Here are some points:
[32 -2 -4 -55 -13 -66 34 -15 22 -2 -20 -69 -22 -65 18]
[-21 87 67 52 58 59 -19 92 -31 87 86 55 67 77 -18]
[-21 -2 -4 16 4 23 -37 3 -13 16 -3 20 14 6 -35]
[32 -20 31 52 22 59 34 -15 40 -2 33 55 32 60 36]
[-21 34 -4 34 4 41 -19 38 -31 34 15 37 14 42 -18]
[32 -37 -4 -19 22 -48 -2 -15 22 -37 -20 -34 14 -65 0]
[-21 34 31 34 22 59 -19 21 -13 34 33 37 14 42 0]
[-21 34 -22 -1 -13 -48 -55 56 -31 34 -38 2 -4 -29 -53]
[15 16 13 34 4 41 -2 21 5 16 15 37 14 42 0]
[-3 -2 13 -1 -13 41 34 -33 5 -2 15 -16 -22 24 18]
[32 -37 13 -19 22 -12 34 -15 40 -37 -3 2 14 -29 18]
[-39 -55 -4 34 -13 23 -19 -68 -31 -55 -3 20 -22 42 -18]
[15 -55 -40 16 4 -30 -19 3 22 -37 -38 20 -4 -29 -18]
[15 34 31 52 22 59 -2 38 5 34 15 55 14 60 18]
[32 -37 -22 -55 4 -83 16 -15 40 -37 -20 -52 -4 -100 0]
[-56 -2 31 16 4 41 -37 -15 -49 -2 33 37 14 60 -35]
[-21 -20 13 34 4 41 -19 -15 -13 -20 15 37 14 42 -18]
[-3 34 13 52 22 59 -2 38 -13 34 15 55 32 60 0]
[-21 34 -4 34 40 5 -73 74 -31 52 -3 37 32 -11 -71]
[-39 -20 -40 -90 -84 -48 16 -68 -31 -20 -38 -87 -111 -47 18]
[-21 -2 -22 -55 -49 -30 16 -33 -13 -20 -20 -52 -57 -11 18]
[-21 51 49 34 40 41 -19 56 -31 52 51 20 49 42 0]
[-3 -2 -40 -55 4 -83 -37 21 -13 -20 -38 -52 -4 -82 -53]
[-3 -20 -93 -37 -31 -83 -19 21 5 -20 -91 -34 -39 -100 -35]
Then 10 other points, each followed by its number:
[-21 34 31 -19 4 5 16 21 -13 34 33 -16 14 6 18] 0
[15 -20 -40 -1 -13 -30 -2 3 22 -20 -38 2 -4 -29 0] 1
[-21 16 -4 16 22 5 -37 38 -13 34 -3 20 14 -11 -35] 2
[15 16 -4 -37 -13 -12 34 3 5 16 -3 -34 -22 -11 18] 3
[-21 16 13 52 40 5 -73 74 -13 34 15 55 49 24 -53] 4
[-3 34 13 -1 4 5 16 21 5 34 33 2 14 24 18] 5
[-21 34 31 -1 4 41 16 -15 -13 34 33 2 14 42 18] 6
[-21 69 49 16 22 41 -2 56 -13 69 68 20 49 60 0] 7
[-39 16 -4 34 4 23 -37 21 -31 16 -3 20 14 24 -35] 8
[-3 34 31 34 22 41 -2 38 -13 34 51 37 32 60 0] 9
Which three of these numbered points are nearest to each point below, ignoring the 3 directions in which the first points spread most? Their numbers follow each, nearest first.
[15 -20 -4 16 4 -12 -2 3 22 -2 -3 2 -4 -29 0] > 2 8 1
[32 -20 13 52 58 5 -2 21 40 -20 33 55 67 24 0] > 4 8 1
[15 -20 -22 -1 -13 -12 -2 3 5 -20 -20 -16 -4 -29 0] > 8 1 2
[-3 16 31 -19 4 23 34 -15 5 16 15 -34 -4 24 18] > 6 3 0
[-3 -20 -22 16 -49 41 -2 -50 -13 -20 -20 20 -57 42 18] > 1 2 8
[-39 -37 -40 -55 -67 -12 -2 -68 -31 -37 -56 -52 -93 -11 0] > 2 8 1
[-3 34 31 -19 4 5 16 21 -13 16 33 -16 14 -11 18] > 0 7 6
[-21 16 13 -72 -31 -30 16 -15 -13 16 -3 -52 -39 -29 18] > 0 7 6
[50 16 -4 -55 -31 -12 87 -15 58 16 -20 -52 -39 -29 71] > 3 5 7
[-3 34 13 -19 4 -12 16 21 5 16 15 -16 -4 6 18] > 5 3 7
[32 -2 13 -1 4 -12 16 -15 22 -20 15 2 14 -11 18] > 9 2 8
[-3 -2 31 16 4 23 16 -15 5 16 33 20 14 42 18] > 9 2 5
[-21 -37 -40 -19 -84 23 -2 -68 -31 -37 -56 -16 -93 24 0] > 1 8 2
[32 -73 -75 -37 -31 -83 16 -33 40 -73 -91 -34 -39 -82 0] > 1 8 4
